Look-ups in named tables: a row name and a column name give one cell, copied from the table.

Lubomep.tsv
	Bip	Lav	Vorid	Por	Danil
Fonogof	40	35	55	63	46
Gof	50	22	28	47	9
Lonovo	43	28	30	19	40
Nam	58	54	85	84	57
Gid	79	45	56	68	43

What is the Lav of Gid in Lubomep?
45
What is the Vorid of Gof in Lubomep?
28
What is the Vorid of Fonogof in Lubomep?
55
What is the Bip of Lonovo in Lubomep?
43
What is the Bip of Fonogof in Lubomep?
40
What is the Danil of Gof in Lubomep?
9
What is the Bip of Gid in Lubomep?
79
What is the Por of Nam in Lubomep?
84
What is the Danil of Fonogof in Lubomep?
46
What is the Por of Gof in Lubomep?
47
What is the Lav of Lonovo in Lubomep?
28
What is the Por of Fonogof in Lubomep?
63
What is the Vorid of Nam in Lubomep?
85
What is the Por of Lonovo in Lubomep?
19
What is the Danil of Lonovo in Lubomep?
40
What is the Lav of Fonogof in Lubomep?
35
What is the Bip of Nam in Lubomep?
58
What is the Danil of Nam in Lubomep?
57

Lizerib =
,Mez,Ruluke
Kanunis,0.359,0.601
Dez,0.199,0.394
Kot,0.405,-0.656
Nekes,-0.273,0.522
Zopoto,-0.693,-0.348
Nad,-0.647,0.695
Patadev,-0.151,-0.277
Laf,-0.646,-0.858
Sutadun,0.082,-0.131
Rof,0.726,0.313
Vedude,0.182,0.069
Mal,-0.465,-0.842

Ruluke of Dez is 0.394
Mez of Zopoto is -0.693
Ruluke of Sutadun is -0.131
Mez of Mal is -0.465
Ruluke of Rof is 0.313
Ruluke of Nad is 0.695
Ruluke of Mal is -0.842
Mez of Dez is 0.199

Vupoma:
|  | Voga | Vabap | Zin | Rivotu | Mifubi | Vug | Vas |
|---|---|---|---|---|---|---|---|
| Vivoti | 6873 | 3589 | 1676 | 2919 | 6249 | 8119 | 6107 |
| Peduk | 7455 | 7821 | 4687 | 1812 | 1942 | 5125 | 7985 |
| Liride | 4292 | 1572 | 2094 | 5238 | 7943 | 6992 | 3417 |
| Kol | 4906 | 7953 | 7241 | 3888 | 1394 | 2516 | 5944 |
| Kad | 6516 | 3224 | 1519 | 3163 | 6623 | 8165 | 5709 |
| Tigeten | 8150 | 5774 | 2387 | 1412 | 4049 | 7284 | 7923 |
| Ril | 2180 | 1574 | 4195 | 7582 | 7589 | 4658 | 1903 |
| Kosoza | 1580 | 3376 | 6892 | 8049 | 5542 | 2162 | 1748 |
| Vek | 4576 | 7691 | 7576 | 4219 | 1491 | 2260 | 5485 |
| Doki | 1989 | 1758 | 4610 | 7774 | 7424 | 4229 | 1698 |
| Gavo | 7131 | 7976 | 5033 | 2007 | 1770 | 4713 | 7786 |
| Gagimu | 2627 | 6075 | 8334 | 6382 | 2914 | 1189 | 3226 |
| Rez | 8282 | 6087 | 2631 | 1358 | 3725 | 7067 | 8174 |
| Dizuz | 3952 | 1492 | 2324 | 5718 | 8054 | 6716 | 3143 |

Rez, Vug => 7067
Doki, Zin => 4610
Gavo, Vas => 7786
Rez, Voga => 8282
Kad, Vug => 8165
Peduk, Zin => 4687
Doki, Mifubi => 7424
Ril, Vabap => 1574
Peduk, Mifubi => 1942
Liride, Mifubi => 7943
Liride, Vabap => 1572
Vek, Mifubi => 1491
Tigeten, Vabap => 5774
Dizuz, Mifubi => 8054
Kosoza, Mifubi => 5542
Which row has the largest Vug? Kad

Vosip.csv
,Debulu,Tizilu,Babi,Bom
Mos,52,32,180,181
Lidanof,80,113,160,52
Zul,198,105,157,17

Zul, Bom => 17
Lidanof, Debulu => 80
Lidanof, Bom => 52
Zul, Tizilu => 105
Zul, Babi => 157
Mos, Bom => 181
Mos, Debulu => 52
Mos, Babi => 180
Zul, Debulu => 198
Lidanof, Babi => 160
Mos, Tizilu => 32
Lidanof, Tizilu => 113

Table Fomag
            Dun     Lof  Gobura     Fid  Mubigu
Likur    -75385    6532  -26219  -36752  -13005
Vub      -59113   15457  -23931  -12727  -16522
Fur      -62430   11306  -30992  -21330   -9900
Nef      -66957   68955  -34309  -20421  -49023
Renonap  -59347    9815  -75215    6405  -57827
Refor    -67227   52271  -45960  -12407  -45592
Gev      -51571   33791  -45667    6545  -44844
Bot      -54213  -75110  -42041  -18362  -76629
Nevu     -59514   78322   -8412  -32951   -7421
Sur      -55397    1792  -21241  -11091  -33844
Dideni   -26106  -44402   -8647   -8776  -44675

Dun of Nef = -66957
Gobura of Bot = -42041
Mubigu of Renonap = -57827
Fid of Bot = -18362
Fid of Refor = -12407
Mubigu of Refor = -45592
Gobura of Nef = -34309
Lof of Sur = 1792
Gobura of Gev = -45667
Gobura of Refor = -45960
Row with the largest Gobura: Nevu

Nov:
|  | Rok | Kofolef | Mez | Zavidel | Duzed | Febi | Fof | Romasaz | Satu | Vev |
|---|---|---|---|---|---|---|---|---|---|---|
| Vatilap | 1739 | 2464 | 5149 | 5445 | 6894 | 8247 | 3810 | 1614 | 2128 | 3732 |
| Magufum | 2876 | 4776 | 4717 | 4426 | 2574 | 2406 | 3204 | 3482 | 4184 | 4542 |
| Duge | 5027 | 2619 | 2271 | 2138 | 2071 | 5269 | 4235 | 3665 | 3541 | 3261 |
| Gumo | 4776 | 2322 | 3587 | 5986 | 4041 | 5625 | 3071 | 5255 | 3335 | 5422 |
| Fer | 2731 | 2433 | 3306 | 3095 | 3992 | 4866 | 4136 | 1584 | 2331 | 2345 |
| Matuleb | 3941 | 2423 | 2391 | 2103 | 2651 | 5026 | 3908 | 3686 | 2893 | 5331 |
| Lopaka | 1770 | 4784 | 4721 | 4441 | 5793 | 2035 | 2487 | 2298 | 4556 | 2534 |
| Kam | 1202 | 3939 | 5057 | 4812 | 4857 | 4082 | 3495 | 1854 | 2994 | 2552 |
| Pibakel | 22 | 3933 | 4274 | 2485 | 1578 | 4277 | 3503 | 3753 | 4148 | 6277 |
| Pazo | 1659 | 3479 | 3967 | 3873 | 2782 | 4017 | 4172 | 4507 | 4980 | 4625 |

What is the Romasaz of Pazo in Nov? 4507
What is the Romasaz of Kam in Nov? 1854
What is the Febi of Fer in Nov? 4866
What is the Satu of Gumo in Nov? 3335
What is the Kofolef of Duge in Nov? 2619
What is the Fof of Kam in Nov? 3495
What is the Duzed of Pibakel in Nov? 1578
What is the Zavidel of Vatilap in Nov? 5445
What is the Zavidel of Fer in Nov? 3095
What is the Mez of Matuleb in Nov? 2391
What is the Febi of Matuleb in Nov? 5026
What is the Romasaz of Fer in Nov? 1584
What is the Kofolef of Pazo in Nov? 3479
What is the Romasaz of Vatilap in Nov? 1614
What is the Vev of Pazo in Nov? 4625
What is the Fof of Magufum in Nov? 3204
What is the Satu of Kam in Nov? 2994
What is the Zavidel of Kam in Nov? 4812
What is the Kofolef of Matuleb in Nov? 2423
Row with the largest Rok: Duge

